One vector is turned by the same rotation once a step. Each row is the vector after some number of steps, and that number follows the row.
The counts run from 0 to 270.
[26,-11,-25,5,-14,5,-16,10,-20,-56,33,-30,11,1,-9,-1,-10,-14,-10,-17,-20,26,1,8,-28,-24,-6,-7,-39,10,22,-4,10,26,-7,15,11,11,-13,-5,-6,30] => 64
[26,3,20,-1,-18,8,-26,22,-30,-27,11,-6,0,14,-7,-31,3,20,36,-50,7,24,19,-22,11,-15,26,14,-27,4,11,-21,-9,13,-19,-21,3,-25,-12,-6,6,2] => 256
[6,4,22,1,-26,1,-9,-3,-23,-19,34,-24,-11,1,-18,21,18,-44,-6,-12,-22,10,-6,-30,-13,15,-35,11,-37,8,7,8,1,4,-21,-15,12,-6,-6,2,31,39] => 193
[40,1,-10,-1,-26,-7,-14,31,7,-39,11,-35,-1,-6,-28,-40,-7,5,24,-28,-3,24,-3,-21,6,-17,19,4,-24,22,16,-19,1,10,-22,-16,-10,-10,-5,-10,19,13] => 268
[16,5,8,-13,7,24,-12,-5,-45,-28,31,-3,5,30,-16,-19,-15,10,7,-45,16,0,0,-12,6,3,1,-12,-36,12,23,17,-15,23,-24,5,-3,-28,0,21,-31,-5] => 239
[7,4,21,4,-26,0,-9,-4,-24,-20,35,-22,-12,3,-19,19,20,-46,-5,-13,-22,10,-9,-28,-13,16,-33,11,-36,8,6,9,1,5,-21,-15,12,-7,-9,4,31,39] => 192
[16,-8,22,-8,16,15,18,22,-37,-17,6,-30,10,17,-10,13,-10,10,-12,-42,18,31,12,-32,7,-5,-12,20,-21,8,7,-23,-8,-12,-41,-32,-7,9,-3,22,17,10] => 98
[28,3,7,-1,12,27,5,32,-26,-31,-4,-22,8,19,-27,2,-5,-2,11,-34,18,20,-14,-20,20,0,8,21,-14,12,9,-11,-4,-35,-48,-8,-13,-1,12,36,18,12] => 108
[8,-2,36,0,-3,3,1,-12,-55,-13,28,2,-7,36,1,-10,6,-6,48,-33,-6,-11,-16,-23,16,0,-7,-2,-36,-4,21,19,-9,1,-12,14,27,-22,-14,3,2,3] => 26
[20,-6,20,-6,17,21,15,26,-36,-21,-2,-26,11,17,-14,12,-5,10,-2,-41,19,31,5,-28,11,-5,-4,24,-19,10,7,-22,-6,-23,-44,-24,-6,7,-3,25,18,8] => 101
[2,-2,30,-9,-24,5,-3,-1,-22,-13,27,-31,-5,-2,-16,26,16,-34,-8,-13,-23,13,2,-35,-13,11,-40,16,-43,10,11,1,3,0,-24,-12,20,-2,3,-5,25,34] => 197
[38,-22,2,-18,-30,9,-12,18,-14,-36,20,-24,7,-15,-4,-13,-2,2,28,-18,-41,21,-6,-2,-8,-18,-7,6,-44,18,21,-7,12,3,-11,15,13,-14,-21,-25,-7,20] => 52
[11,3,32,-2,-21,8,-7,-6,-55,-16,36,2,-10,29,5,-13,7,-9,53,-27,-10,-6,-15,-21,20,7,5,0,-37,-7,18,15,-3,3,-14,8,19,-20,-14,-2,4,7] => 30
[13,8,9,-11,1,20,-14,-4,-47,-28,36,-2,5,32,-14,-24,-19,9,8,-45,19,2,2,-17,6,1,4,-12,-35,11,22,13,-15,24,-22,-2,-2,-26,2,18,-26,-6] => 241
[7,47,1,9,-4,-11,-7,-13,-18,-33,5,-32,-2,15,-8,-28,5,-3,22,-41,3,-20,-4,-14,27,-10,24,-4,-49,3,11,15,-1,3,-28,11,31,-6,21,0,-1,-6] => 136
[4,-5,32,-17,-18,14,3,1,-25,-11,17,-35,3,-6,-13,32,17,-20,-5,-15,-21,16,4,-32,-10,7,-40,19,-48,10,14,-3,6,-7,-28,-2,26,5,3,-8,18,27] => 201
[7,-5,29,-22,-15,24,8,1,-28,-11,12,-36,6,-9,-13,35,16,-13,-2,-16,-19,18,2,-25,-7,8,-35,19,-50,9,16,-5,9,-11,-34,5,26,11,3,-6,11,22] => 204
[9,5,18,8,-25,0,-10,-4,-25,-22,36,-19,-13,3,-20,18,21,-47,-3,-14,-21,9,-11,-25,-13,16,-31,10,-34,7,5,10,1,5,-20,-14,11,-7,-13,5,33,40] => 191
[34,-25,13,-19,-34,6,-15,20,-14,-30,19,-23,3,-11,0,-14,-3,1,36,-18,-42,19,1,-10,-3,-18,-8,9,-44,13,21,-7,11,1,-8,10,13,-20,-15,-26,-3,21] => 49
[14,3,29,-4,-33,10,-12,0,-49,-18,40,-2,-12,24,6,-15,3,-12,54,-23,-14,-2,-11,-21,20,8,8,0,-37,-9,18,12,0,4,-12,2,13,-19,-9,-5,7,12] => 33
[12,-4,19,-9,10,9,17,15,-34,-17,17,-36,5,15,-9,12,-13,5,-24,-41,18,29,16,-36,3,1,-16,13,-26,9,6,-19,-9,5,-38,-39,-11,9,-4,20,13,12] => 94
[20,2,22,-2,-16,7,-26,18,-36,-25,15,-4,2,21,-5,-29,-1,20,33,-51,11,23,23,-24,10,-17,23,12,-28,3,12,-18,-11,15,-18,-21,6,-25,-8,-5,3,0] => 254
[36,-13,-19,-9,-25,10,-11,13,-18,-50,30,-28,11,-13,-11,-9,-7,-5,10,-14,-32,23,-12,9,-18,-17,-3,-4,-41,20,22,-4,14,13,-12,18,12,3,-22,-16,-8,22] => 58
[10,9,11,-9,-3,16,-16,-1,-48,-27,39,-1,5,34,-12,-26,-20,9,11,-46,20,4,7,-21,7,-3,7,-9,-34,10,22,8,-16,24,-20,-9,-1,-25,4,13,-21,-6] => 243
[13,0,14,-9,7,9,15,9,-33,-20,24,-39,0,13,-10,11,-11,1,-31,-40,16,27,15,-34,1,9,-16,6,-28,8,4,-13,-9,18,-36,-40,-16,7,-8,19,9,15] => 91
[13,4,29,-3,-30,9,-11,-3,-52,-17,39,0,-11,26,5,-14,4,-11,55,-24,-12,-3,-13,-21,20,8,7,0,-37,-9,18,13,-1,3,-13,4,15,-19,-11,-4,6,10] => 32
[3,-4,32,-15,-20,11,2,0,-24,-12,19,-34,1,-5,-13,31,16,-24,-6,-15,-21,15,5,-33,-11,8,-40,19,-48,10,13,-3,5,-5,-27,-6,24,3,4,-8,20,29] => 200
[31,-25,18,-17,-37,4,-17,21,-16,-26,22,-21,-1,-7,3,-16,-5,-2,39,-18,-41,18,5,-15,0,-18,-9,9,-44,9,22,-6,9,1,-6,6,11,-23,-9,-25,-1,22] => 47
[30,3,18,-2,-20,8,-26,23,-27,-27,10,-8,-2,12,-9,-31,4,20,37,-49,6,24,17,-21,12,-13,27,15,-26,6,10,-21,-8,12,-20,-20,2,-25,-14,-6,7,2] => 257
[2,-4,32,-14,-21,8,0,0,-23,-12,21,-34,-1,-4,-14,29,16,-28,-7,-14,-22,15,4,-34,-12,9,-41,17,-47,11,12,-1,4,-2,-26,-8,23,1,4,-8,22,30] => 199
[26,-2,10,0,20,16,17,-9,-7,-8,-18,-37,-18,14,-29,11,0,-11,37,-29,6,-2,-13,-6,16,-4,-21,-10,-32,-10,24,16,-5,-9,-39,35,7,18,5,35,14,23] => 3
[19,-6,10,0,18,6,16,-13,-15,-11,7,-29,-19,30,-28,-4,-14,-21,33,-24,6,-15,-22,-16,15,-1,-27,-22,-30,-2,30,32,-11,1,-28,30,-1,2,9,36,4,19] => 10
[21,4,4,-1,7,13,3,-1,-29,-32,21,-37,-8,5,-11,15,10,-4,-36,-43,5,24,9,-17,-7,19,-11,-1,-33,3,0,-3,-6,38,-31,-25,-16,-2,-25,20,-3,21] => 84
[9,-4,27,-23,-15,26,9,2,-28,-12,11,-36,7,-10,-13,36,16,-12,0,-16,-17,18,1,-23,-6,8,-32,19,-50,8,17,-6,10,-12,-35,8,26,14,2,-5,10,21] => 205
[41,2,7,3,-6,-18,12,-8,2,-10,-2,-39,-22,-6,3,-26,-11,3,49,-46,-23,-2,11,5,25,-23,-2,-9,-41,-9,12,8,4,6,-17,1,0,3,-37,2,8,15] => 156
[23,0,3,4,11,13,-4,-2,-28,-38,15,-33,-8,5,-10,18,18,-5,-35,-45,0,25,10,-10,-13,14,-10,0,-35,1,0,-3,-5,41,-26,-16,-9,-5,-30,18,-7,24] => 81
[15,5,14,15,-21,-1,-11,-6,-28,-26,34,-13,-14,5,-20,16,25,-47,3,-17,-21,9,-17,-16,-14,14,-26,10,-29,6,3,12,0,4,-19,-10,11,-9,-26,9,35,40] => 188
[4,-11,32,1,15,-6,9,-16,-42,-9,21,-7,-7,42,-8,-10,-8,-11,38,-32,-1,-16,-14,-28,11,-11,-25,-11,-34,0,28,26,-16,3,-11,18,23,-19,1,14,0,7] => 20
[15,-9,4,-21,-8,45,0,10,-25,-23,16,-35,6,10,-15,26,-15,-12,7,-15,1,17,4,-3,2,1,-18,0,-44,-7,31,6,9,-7,-34,29,0,23,26,23,-10,25] => 217
[20,-5,10,-16,16,31,-10,-4,-40,-27,17,-5,4,27,-18,-9,-10,10,5,-47,10,1,-2,-6,5,2,-7,-9,-38,10,24,19,-15,18,-25,18,-3,-29,0,27,-37,-1] => 235
[10,35,5,6,12,-9,-8,-6,-16,-37,-8,-25,7,16,-21,-24,12,0,15,-44,1,-19,-13,-19,20,-14,14,5,-44,18,11,13,-6,-10,-30,17,34,-24,25,5,-5,-8] => 130
[7,47,0,9,-7,-12,-7,-14,-17,-32,6,-33,-4,15,-7,-28,3,-3,24,-41,3,-19,-1,-13,27,-11,25,-5,-49,-2,11,14,0,4,-27,9,29,-2,21,0,0,-4] => 137
[20,-14,-13,14,3,3,-19,6,-21,-54,21,-30,5,10,-5,12,4,-13,-24,-31,-14,28,16,4,-32,-24,-12,-2,-38,0,15,-5,1,36,-5,9,13,6,-15,4,-7,33] => 70
[28,10,14,6,-7,-20,1,-7,1,-11,-7,-42,-22,2,11,-25,-8,3,46,-50,-17,-4,26,-4,28,-29,5,-4,-46,-19,11,5,3,9,-14,1,11,1,-15,-1,7,13] => 151
[7,47,1,9,-9,-13,-8,-14,-16,-31,8,-35,-6,15,-4,-29,0,-4,26,-41,2,-18,3,-14,28,-11,24,-6,-50,-3,12,13,1,7,-25,8,28,-1,21,0,1,-3] => 138
[26,-3,10,0,21,16,18,-10,-8,-9,-15,-36,-19,16,-30,8,-1,-13,37,-28,6,-4,-15,-6,16,-3,-21,-12,-32,-9,24,19,-6,-7,-37,35,4,15,4,36,12,23] => 4
[6,-6,36,1,5,-1,4,-14,-53,-11,25,1,-6,38,-1,-10,3,-7,45,-33,-5,-13,-15,-25,13,-6,-14,-4,-35,-2,23,21,-12,1,-11,15,27,-21,-10,6,1,3] => 24
[16,4,9,-6,5,11,10,4,-31,-25,25,-39,-5,9,-11,12,-3,-3,-35,-41,12,26,12,-28,-2,17,-14,1,-31,6,3,-8,-8,29,-35,-36,-19,4,-15,20,4,18] => 88
